The rows below come in pairs that one turn or mirror swaps. Which row does each named row swap with?
The rows were stretched afterwards, more along some directions than others.
z899: [-0.28  0.00 -2.34  0.97 -0.97 -4.44  1.22 -1.48 -1.61  0.99  1.57 -2.08
 -0.16 -2.07  0.05 -1.23  1.30 -0.23 -1.07  1.76 -1.23]
z20: [ 1.84  1.10 -0.41 -0.08 -1.41 -1.49 -0.95 -0.38 -0.49  0.56  0.24 -0.93
 -0.86  0.02  1.65 -0.57  0.14  0.56 -0.74  2.01  0.18]
z38: [ 0.86  0.32 -1.64  1.17  0.11 -0.38  0.71 -0.10 -0.29  0.20 -0.92 -1.52
 -0.42 -1.48  2.30 -0.61 -0.50 -0.75 -1.38  0.17  0.23]
z2: [ 1.43  1.07 -0.88  0.81 -1.69 -1.67 -0.35 -1.00 -0.88  0.71  0.74  0.10
  0.03  0.02  0.98 -0.73 -0.99  0.80 -0.70  1.89  0.28]
z857: [ 0.70  1.01 -0.50 -0.48 -1.12 -1.57 -0.13 -0.92 -1.97  1.59  0.55 -0.83
 -0.46  0.15 -0.86  0.26  0.07  1.21 -0.98  1.52 -0.54]
z717: [ 0.39  1.22 -0.85  1.09 -0.86 -0.73 -0.19  0.31 -1.12 -0.31 -0.30 -0.99
 -0.39 -1.03  1.64 -1.47 -0.36  0.55 -0.75  1.17  0.04]
z363: [-1.21 -0.36 -1.46  2.92  0.31 -1.68  1.02 -1.17  0.21  0.93  0.94 -0.83
  0.45 -0.70  2.50 -0.94 -0.02 -0.31 -0.67  0.41  0.54]
z567: [-0.58  0.36 -1.08  2.28  0.22 -1.17  0.21 -1.08 -0.13  0.21  0.08 -1.00
 -0.03 -1.23  2.56 -0.03 -0.70 -0.97  0.11  1.86  1.60]
z120: [-1.00  0.66 -1.57  2.07 -0.68 -2.07  1.39  0.22 -1.09  0.58 -0.04 -1.53
  0.36 -1.34  1.52 -0.69 -0.52  0.41  0.03  0.94  1.56]
z661: [ 0.95  0.33  0.12 -0.36 -0.40 -0.49 -1.61 -0.28 -1.37  0.07 -0.36  0.13
 -1.25  0.09  1.37  0.57 -0.45  0.11 -0.37  1.76  1.62]
z546: [-0.10  0.98 -0.74  0.77 -1.36 -1.71 -0.01 -0.52 -1.58  1.05  0.33 -0.61
  0.27 -0.92  1.47 -1.63  0.08  1.04 -1.20  1.18 -0.25]
z463: [-1.41 -1.27 -1.22  2.01 -1.04 -0.20  0.97 -0.71  0.33 -1.27 -0.22 -1.53
  1.26 -1.29  1.86 -0.45  0.80  0.53 -0.32 -0.12  0.47]
z583: [-1.26 -1.65 -1.92  1.66 -1.06 -1.03  0.50 -1.21 -0.19 -1.83  0.17 -0.59
  1.50 -2.29  1.89 -1.17  0.58  0.12 -1.01 -0.14 -0.50]
z910: [-2.28 -0.92 -1.57  2.77 -0.13 -1.27  1.48 -1.28  0.40 -0.95  0.28 -2.50
  0.60 -1.67  3.46 -0.83  0.14  0.22 -0.73 -1.27  0.23]
z306: [-1.17 -0.69 -1.78  1.74 -0.61 -4.04  0.77 -1.69 -0.73  0.07  1.81 -2.10
  0.12 -1.75  2.10 -1.69  0.62 -0.06 -0.71  0.49 -0.72]
z72: [ 0.57  2.01 -1.19  0.95 -0.51 -1.83  1.38 -1.02 -1.35  1.21  0.14 -1.85
  0.36 -1.45 -0.53 -1.95  0.07  0.87 -0.99  1.27 -1.13]
z638: [-0.65 -0.92 -2.28  0.44 -0.66 -0.98  0.82 -0.85 -0.04 -0.10 -0.02 -2.15
 -0.68 -1.87 -0.23 -0.01  0.73 -0.09 -1.07  0.00 -0.95]
z641: [ 0.06 -0.18 -2.67  0.14 -0.32 -1.72  0.73 -0.28 -0.59  0.85 -0.02 -2.57
 -0.62 -1.76 -0.25 -0.82  0.73  0.08 -1.55  0.34 -1.01]
z886: [-0.14  0.01 -1.62  1.97 -0.99  1.03  1.40  0.12  0.14  0.10 -0.84 -0.66
 -0.15 -1.31  0.94 -0.58 -0.94 -0.24 -0.90  0.07  0.60]
z613: [-1.86 -0.91 -2.79  1.72  0.06 -3.49  1.16 -1.55 -0.92  0.00  1.59 -2.13
  0.95 -2.16  1.38 -1.40  1.90 -0.16 -1.35  0.18 -0.62]
z81: [ 1.20  0.69 -1.94  0.68 -0.94  0.43  0.88 -0.32 -0.90  0.02 -0.35  0.16
 -0.53 -1.36  1.17 -0.75 -1.03 -0.01 -1.14 -0.43 -0.89]
z903: [-1.23 -0.19 -2.76  2.68 -0.23 -2.44  1.34 -1.41  0.09 -0.69  0.83 -1.41
 -0.49 -1.72  1.63 -0.85  0.55 -1.26  0.29  0.77  0.36]
z951: [-0.62 -0.15 -2.11 -0.38  0.14 -0.49  0.15  0.07  0.07 -0.42 -0.16 -1.72
 -0.48 -1.16  0.51 -0.38  1.32  0.16 -1.52  0.16 -0.80]
z727: [-1.91 -0.35 -0.95  2.44 -0.56 -2.44  0.85 -1.61 -1.46 -0.42  0.34 -0.48
  0.52 -1.45  1.79 -1.43  0.68  0.40 -0.01 -0.08 -0.33]
z801: [ 0.43 -0.02 -0.35  0.11 -0.46 -0.24 -0.63  0.04 -1.81  0.72 -1.01 -0.02
 -0.51 -0.36  0.68  0.27 -0.68  0.20 -0.47  1.15  1.93]
z975: [-1.10  0.45  0.05  3.06 -1.04 -1.17  0.65 -1.45 -1.45  0.57  0.33 -0.74
  0.81 -0.50  1.66 -1.00 -0.37  0.12  0.05  0.61  0.60]
z96: [ 0.24  1.15 -1.16  0.70 -1.04 -3.06  1.25 -1.09 -2.47  1.79 -0.17 -0.82
 -0.42 -1.52  0.63 -1.07 -0.36  0.18 -0.57  1.22  0.56]
z941: [ 0.80  0.33 -1.99  0.96 -0.15 -2.03  0.30  0.57 -0.14  0.43  0.81 -1.74
 -0.40 -1.07  1.62 -0.74 -0.28  0.07 -1.06  1.63  0.63]
z317: [-0.79  0.29 -1.46  1.39  0.18 -0.97  1.29 -0.55 -0.51 -0.19  0.08 -0.36
  0.73 -1.89  1.13 -1.53  0.59 -0.33 -0.81  0.90  1.17]
z815: [-1.01 -1.39 -0.98  1.99 -0.51 -1.31  1.21 -1.65 -1.63 -0.34 -0.02 -0.47
  0.91 -1.56  1.11 -0.18  0.39 -0.55 -0.63  0.54  0.57]
z434: [-1.18  0.14 -1.66  1.76 -0.39 -1.22  0.48  0.61 -1.03  0.10  0.73 -0.69
  1.14 -1.66  2.34 -0.97 -0.83  0.71 -0.31  0.78  0.86]
z740: [ 0.67 -0.80 -1.06  0.71 -1.34  0.14  0.86 -0.28 -1.41 -0.73 -1.48 -0.16
 -0.39 -1.87  0.29  0.04 -0.73 -0.04 -0.66 -0.06  0.16]
z24: [ 0.40  0.84  0.17 -0.53 -0.92  0.48 -0.55  0.25 -1.50  1.14 -1.13  0.10
 -0.68  0.39 -0.31  0.90 -0.89  0.92 -0.38  1.35  1.25]
z959: [-0.53  0.16 -0.01  1.28 -2.04 -0.36  0.24 -0.70 -1.01  0.45 -0.30 -0.53
  0.15  0.20  0.66  0.07 -0.67  1.12  0.03  0.72 -0.16]
z781: [-1.56 -0.18 -1.38  2.68 -0.60  0.25  1.59 -0.85 -0.16  0.22  0.15 -1.07
  1.65 -0.80  1.89 -1.38  0.01  0.87 -1.22 -0.56  0.08]
z198: [-1.09 -1.39 -2.01  1.59 -0.29 -1.03  1.10 -0.03  0.50 -1.72  0.06 -0.58
 -0.04 -2.12  2.55 -0.53 -0.45 -0.55  0.18  0.20  1.00]
z244: [ 0.21 -0.05 -0.41  0.90 -0.96 -1.70  0.20 -1.62 -2.37  1.79 -0.11 -0.44
  0.25 -0.83  0.34  0.12 -0.51  0.18 -0.92  1.09  0.46]
z226: [ 0.96 -0.42 -1.26 -0.39 -1.48 -2.18  0.33 -0.44 -0.65  0.21  0.18 -1.29
 -0.31 -2.33 -0.41 -0.95  0.30  0.63 -0.95  1.14 -1.13]
z527: [-0.85 -1.31 -0.31  2.15 -0.88 -1.38  0.74 -1.84 -1.03  0.26  0.28 -0.26
  0.33 -0.95  2.11 -0.29 -0.96 -0.37 -0.24  0.04  1.03]
z449: [-0.77  0.68 -2.27  1.70 -0.52 -2.31  0.98 -1.79 -0.66 -1.30  0.28 -1.12
 -0.73 -2.17  1.39 -1.13  0.93 -0.84  0.06  0.75 -0.42]
z141: [ 0.94 -0.02 -0.42  1.11 -0.15  0.11  0.15 -0.46  0.08 -1.12  0.32  0.08
  0.40 -0.06  1.57 -0.72 -0.16  0.62 -0.50  0.52  1.08]
z580: [-1.40 -1.80 -1.67 -0.04 -0.22 -0.92  0.26 -0.79 -0.80 -0.64  0.25 -0.82
  0.43 -1.90  0.69  0.12  1.59 -0.16 -1.54  0.10 -0.33]
z652: [-0.08 -0.17 -0.90  1.59 -0.41 -1.74 -0.38 -1.25 -1.25 -0.37 -0.41 -0.58
 -0.71 -1.64  2.06 -0.27 -0.43 -1.15  0.29  1.50  0.63]
z492: [-2.02 -0.47 -2.26  2.84  1.04 -2.18  2.10 -0.89 -0.25  0.57  0.64 -2.80
  1.72 -1.84  2.77 -1.51  0.46 -0.14 -1.15  0.04  0.69]
z218: [-1.35 -0.36 -2.06  2.48 -0.65 -2.33  1.13 -1.41 -0.19 -0.04  1.11 -1.72
  0.23 -2.07  1.83 -1.82  1.33 -0.96 -1.03  0.09 -0.96]
z578: [ 1.70  0.89 -0.76  0.37 -0.85 -1.11  0.03 -0.24 -0.56 -0.14 -0.20 -0.37
 -1.32 -0.55  1.63 -0.42 -1.63  0.17  0.09  1.32  0.18]
z84: [-1.08 -1.00 -1.45  1.08 -0.61 -0.78 -0.19 -0.37  0.50 -1.31  0.55 -0.65
  0.03 -0.69  2.89 -0.70  1.12 -0.33 -0.90  0.32 -0.04]
z415: [ 0.31  0.69  0.20  1.25 -0.58 -1.51 -0.47 -0.62 -0.55  1.33  0.16 -0.86
 -0.87 -0.02  3.57  0.09 -1.66  0.20 -0.50  1.20  2.10]

z951 is swapped with z24
z899 is swapped with z815
z638 is swapped with z661
z641 is swapped with z801
z740 is swapped with z941
z84 is swapped with z959
z975 is swapped with z218
z527 is swapped with z306
z449 is swapped with z567
z857 is swapped with z580

